(in the rows, 128 means zero)
Which row each row swaps with, under one turn or mirror
The rows were stretched afterwards, more along some directions than others.
j81: [ 99 115 135 162 132 143 144 102 114 139 145 100 136 144 118 108 132 113
 103 140 136 130]
j684: [105  62 139 136 157 107 131 145  98 124 154 114 173 151 123  73 131 131
  92 145 152 144]
j177: [125 120 118 126 134 129 126 131 140 124 125 122 147 154 107 134 112 129
 104 124 145 107]
j861: [109 118 155 156 135 140 143 149  97 126 143 121 142 128 128 115 119 103
 131 143 132 139]
j709: [105 116 117 158 161 148 132 165 103 118 125 109 159 141 136  81 110 135
 102 174 134 153]
j275: [111 122 126 148 147 102 109 141 112 131 134 135 159 131 132  93 127 146
 125 144 125 152]
j243: [105  93 118 133 133 111 146 127 141 113 128 114 147 144 127 113 136 116
  90 137 124 121]
j884: [131 118 110 131 134 121 134 108 125 150 122 124 144 142 129 134 144 132
 111 111 142 103]
j486: [112 124 130 163 160 130 134 144 113 139 134 130 144 120 115 115 135 132
 127 137 148 146]
j417: [104 133 146 142 149 138 125 163 108 136 135 129 174 145 137  84 100 129
 123 146 119 163]
j497: [112 121 100 168 177 123 144 124  96 134 119  94 155 140 157  74 148 120
  75 172 141 143]
j730: [126 108 128 136 164 100 145 143 122 147 110 127 136 126 134 114 128 128
 113 143 152 102]
j522: [ 88 133 130 167 136 112 134 128  89 128 144 113 164 153 124  86 117 117
 125 157 164 115]
j482: [121 118  89 160 139 137 151  81 124 135 128  88 136 162 139  93 136 134
  83 146 140 109]
j192: [120 122 132 128 145  95 126 110 116 137 140 113 137 131 127  91 132 142
 112 151 164 130]
j456: [115 114 103 123 124  95 128  98 124 117 142 122 128 146 137 102 128 137
 115 129 142 108]
j133: [117 112 119 162 152 129 145 114  86 133 118  81 138 135 149  71 141 125
  90 164 115 121]
j72: [123  79 126 146 136 113 132  92  96 155 145 103 141 159 130  96 172 124
 107 137 142 114]
j641: [112  97 140 128 144 101 139 139  96 148 123 125 141 137 150 114 142 116
 112 143 146  96]
j728: [127 153 127 152 135 122 119 130 109 127 124 123 126 113 128 126 114 131
 139 132 143 131]
j407: [ 85 126 127 162 164 127 127 135 112 129 144  96 177 157 117  93 123 141
  92 163 167 161]
j597: [112 128 132 151 114 137 139 108  84 123 141 106 147 160 125  86 111 106
 115 113 135 121]
j973: [ 92 116 139 170 145 143 133 158 124 129 126 118 193 124 137  89 112 122
  93 155 136 169]
j789: [116 109 106 162 152 102 123 104 127 151 111 121 134 117 129 112 145 127
 117 137 136 121]
j678: [111  79 125 138 148  81 150 130 100 115 140 115 128 138 137  82 127 124
 106 152 131 126]
j534: [110 142 142 160 142 140 127 145 122 147 123 134 178 136 134 132 113 107
 119 140 125 128]
j512: [129  95 114 157 142 119 127 122 106 106 125  87 138 156 145  74 124 113
 102 133 141 126]
j101: [136 103 113 142 156 121 123 123 132 134 123 113 145 150 124 100 159 131
 100 137 153 125]
j422: [140  96 103 152 182 110 125 125 101 132 109 119 132 115 143 102 125 129
 108 151 141 131]
j363: [118 108 123 158 123 130 149  81  84 152 139 105 125 143 120  91 148 101
 126 149 153 107]
j203: [127 127 117 184 163 129 123 108  80 160 120 115 135 118 142  98 143 126
 137 159 134 144]
j300: [116 100  96 164 135 116 139  91 106 138 134 114 130 135 144 103 150 145
  99 133 142 123]
j83: [122 108 109 135 172 122 132 126 113 137 111 106 132 143 150 121 142 133
  89 148 152 137]
j831: [139 109 127 146 152 111 143 125 102 136 133 121 123 125 126 123 130 103
 109 132 131  98]
j841: [115  72 138 112 143 111 136 142 114 126 146 114 153 124 136 108 139 112
  94 133 138 100]
j810: [109 127 133 146 147 126 118 153  99 112 145 126 165 119 127  92  96 104
 132 140 143 132]
j525: [120  93 145 154 147 111 129 145 102 137 132 122 175 132 149  72 111 123
  97 145 151 154]
j226: [ 87  86 140 141 163 117 148 166  98 114 155 115 173 153 138  81 120 112
  95 154 140 136]
j493: [123 135 103 178 143 107 136 120  98 123 122 121 131 144 152 103 127 118
 135 153 129 131]
j366: [ 91  64 126 154 142 110 136 127 104 145 140 111 158 143 141  70 158 127
  96 145 139 141]
j149: [128 117  93 141 144 107 126 102  95 125 127 107 143 159 155  66 111 134
 110 143 143 119]
j452: [107 105 152 159 139 103 137 147 113 151 138 125 171 136 142 114 140 131
 110 146 133 135]
j952: [100 111 108 162 146 105 135 155 110 131 117 133 146 144 159 109 126 109
 110 139 132 124]
j325: [100 104 135 145 143 112 141 155 101 120 145 121 169 168 124  62 113 119
 117 145 166 130]
j173: [ 96 110 112 173 143 139 152 125 104 126 137  99 162 161 146  89 141 111
  93 170 125 122]
j533: [110 100 138 127 120 112 131 135 106 118 152 105 141 150 128  93 143 133
 107 137 145 125]
j564: [121 123 141 137 133 132 136 148 108 120 139 121 161 152 125 111  98 110
 112 112 159 112]
j765: [132 109 142 150 140 134 127 129 124 131 128 100 158 145 133 103 141 110
  99 154 140 123]
j334: [ 83 115 148 133 154 121 115 208 117 117 134 139 181 125 129 117  91 126
 128 146 135 137]
j506: [118 119 123 141 170 112 139 164 101 108 124 104 141 136 138  87 116 122
 112 166 128 118]
j807: [115  90 163 141 135 130 132 127  89 169 138 112 167 136 129  76 153 110
 112 162 145 132]
j248: [122 106 138 167 156 134 131 159  75 123 147 112 169 146 143  54 119 102
 104 161 139 148]
j599: [114 108  91 135 145 113 128 131 140 110 117 109 137 146 131 133 121 123
 102 137 148  81]
j556: [ 84 120 116 174 155  93 133 149 131 138 126 117 168 137 132 113 130 127
  98 157 136 119]
j295: [ 95  98 136 133 146 100 142 137  89 142 150 119 156 134 141  84 111 144
 113 144 133 130]
j902: [119 103 138 155 150 150 123 127 112 144 124  96 157 146 151  75 142 114
  87 162 129 150]
j137: [103  98 151 125 127 112 139 130  89 135 162 123 148 142 137  75 128 133
 112 136 170 149]
j951: [100 139 105 170 157 128 130 138  95 126 134 111 163 141 130  76 126 138
 128 165 133 149]
j388: [ 89 113 148 143 137 118 124 150 106 141 152 131 179 119 144  84 114 147
 112 148 143 157]
j469: [113  93 152 142 159 103 134 159 109 128 124 110 132 110 135 115 121 124
 119 134 117 131]
j88: [ 92 128 135 151 145 118 144 131 105 137 151 120 174 150 119 105 125 113
  95 126 155 141]
j412: [126 125 119 153 174 124 126 139 125 132 115 120 168 132 143 114 111 113
  97 144 149 121]

Swapped with j810: j841
Swapped with j133: j597
Swapped with j807: j363
Swapped with j486: j101
Swapped with j412: j226
Swapped with j422: j684

Which row each row swaps with, under one turn or mirror
The rows were stretched afterwards, more along some directions than others.
j457: [139 100 106 164 123 133 138  53 214 175 103 121 160 137 134  80  71 198]
j939: [154  98 116 152 115 100 153  19 199 172 118 140 163 127 147  84 114 177]
j822: [164  99 121 151 126 135 145  55 204 180 133  92 138 165 129  76 118 187]
j356: [145 107  99 159 146 122 149 101 157 146  99 113 133 126 114  90 141 178]
j116: [ 89 141 110 127 122 157 147  71 165 173 130 156 105 157 147 106 139 215]
j492: [115 110  96 135 117 105 146  53 165 157 114 204 127 168 187 136  87 213]
j256: [122 109 104 128 159 117 122  97 164 150 119 177 138 144 147 127 126 175]
j408: [156 134  96 164 137 107 182  50 214 164  97 102 153 150 145  69 136 208]
j335: [128 113 114 153 161  70 174  47 182 180 113 198 144 193 115  96 121 173]
j546: [ 94 131 101 173 127 136 144  74 192 156  89 146 145 157 112  93 110 204]
j661: [128 112  82 148 126 131 126  53 167 142 130 134 121 165 148 108 136 165]
j969: [141 113 105 139 145 122 175  83 186 138 121 121 136 151 141  89 143 174]
j923: [124 113 109 117 150 144 148  85 182 156 101 197 111 153 176 121  88 198]
j974: [162  83 112 123 126 117 165  46 197 195 120 177 132 148 142  80 113 189]
j179: [122 127 145 130 124 150 148  99 178 174 116 155 126 124 136  90 108 187]
j344: [157 104 101 125 117 143 149  31 170 168 143 145 163 111  97  77 151 130]
j225: [130  95 109 143 155 124 155  98 212 179  93 150 118 162 150  93 103 206]
j672: [105 123 120 128 106 153 137  86 171 147 133 198 100 140 165 128 109 205]
j731: [121  89 106 138 152 138 120 104 180 159  99 164 128 147 172 109  92 202]
j904: [115 135 105 118 141 133 147  75 136 147 130 178 118 132 133 109 128 178]
j814: [145 106 130 118 119 114 170 103 169 155 125 211 139 146 132  91 111 157]
j401: [134  87 107 115 141 128 128  59 165 148 137 180 124 172 161 123 136 163]
j590: [ 93 115  96 137 129 147 138  68 156 158 111 164 125 125 185 120 114 224]
j643: [121  98 108 143 145 156 158  75 195 155  93 153 135 128 107  64 120 182]
j665: [128 121 122 154 126 108 165  57 167 168 104 150 118 144 149  87 137 185]
j237: [173  81 113 121 141 113 166  46 180 181 130 156 143 152 115  86 125 157]
j885: [129 122 106 140 112 109 159  35 158 148 146 206 151 132 142 103 134 156]
j312: [167 108 135 140 120 118 158 117 186 140  95 163 134 123 128  82  97 175]
j744: [128 118 134 122 147 109 141 136 160 148 123 152 107 180 126 114 142 162]
j473: [106 136  91 156 129 152 137  41 185 170 118 170 149 148 131  90 106 204]
j895: [ 90 115 120 143 141 146 127  79 147 145 126 200 115 160 116 100 121 160]
j860: [157 102 119 133 125 157 163  70 172 156  95 163 138 116 150  96 101 191]
j791: [141 131 117 159 149  85 158  84 189 162 105 149 173 167  95  89 113 161]
j377: [102 100  88 154 108 136 138  49 197 173  98 181 113 153 200 113  85 249]
j836: [124 128  98 143 112 121 149  34 172 161 146 185 159 135 124  95 118 153]
j926: [162 122 127 154 122  99 166 101 179 129 104 147 169 134 113  98 117 158]
j912: [119 115  82 132 156 103 138   8 149 170 145 207 144 145 146 117 147 170]
j828: [108 113 130 155 128 138 160  70 188 176  90 145 141 144 130  86  94 208]
j901: [ 97 128 119 158 140 109 142  63 183 167 110 187 143 196 117 102 122 185]
j773: [137 103  81 168 144 138 150 105 167 140  77 130 146 131 156  98  95 194]
j6: [107 148 131 129 114 145 121  78 140 142 140 187 132 134 112 109 148 153]
j375: [ 96 111  98 118 142 120 122  51 162 166 129 231 116 165 171 131 135 187]

Swapped with j860: j969
Swapped with j974: j836
Swapped with j912: j335

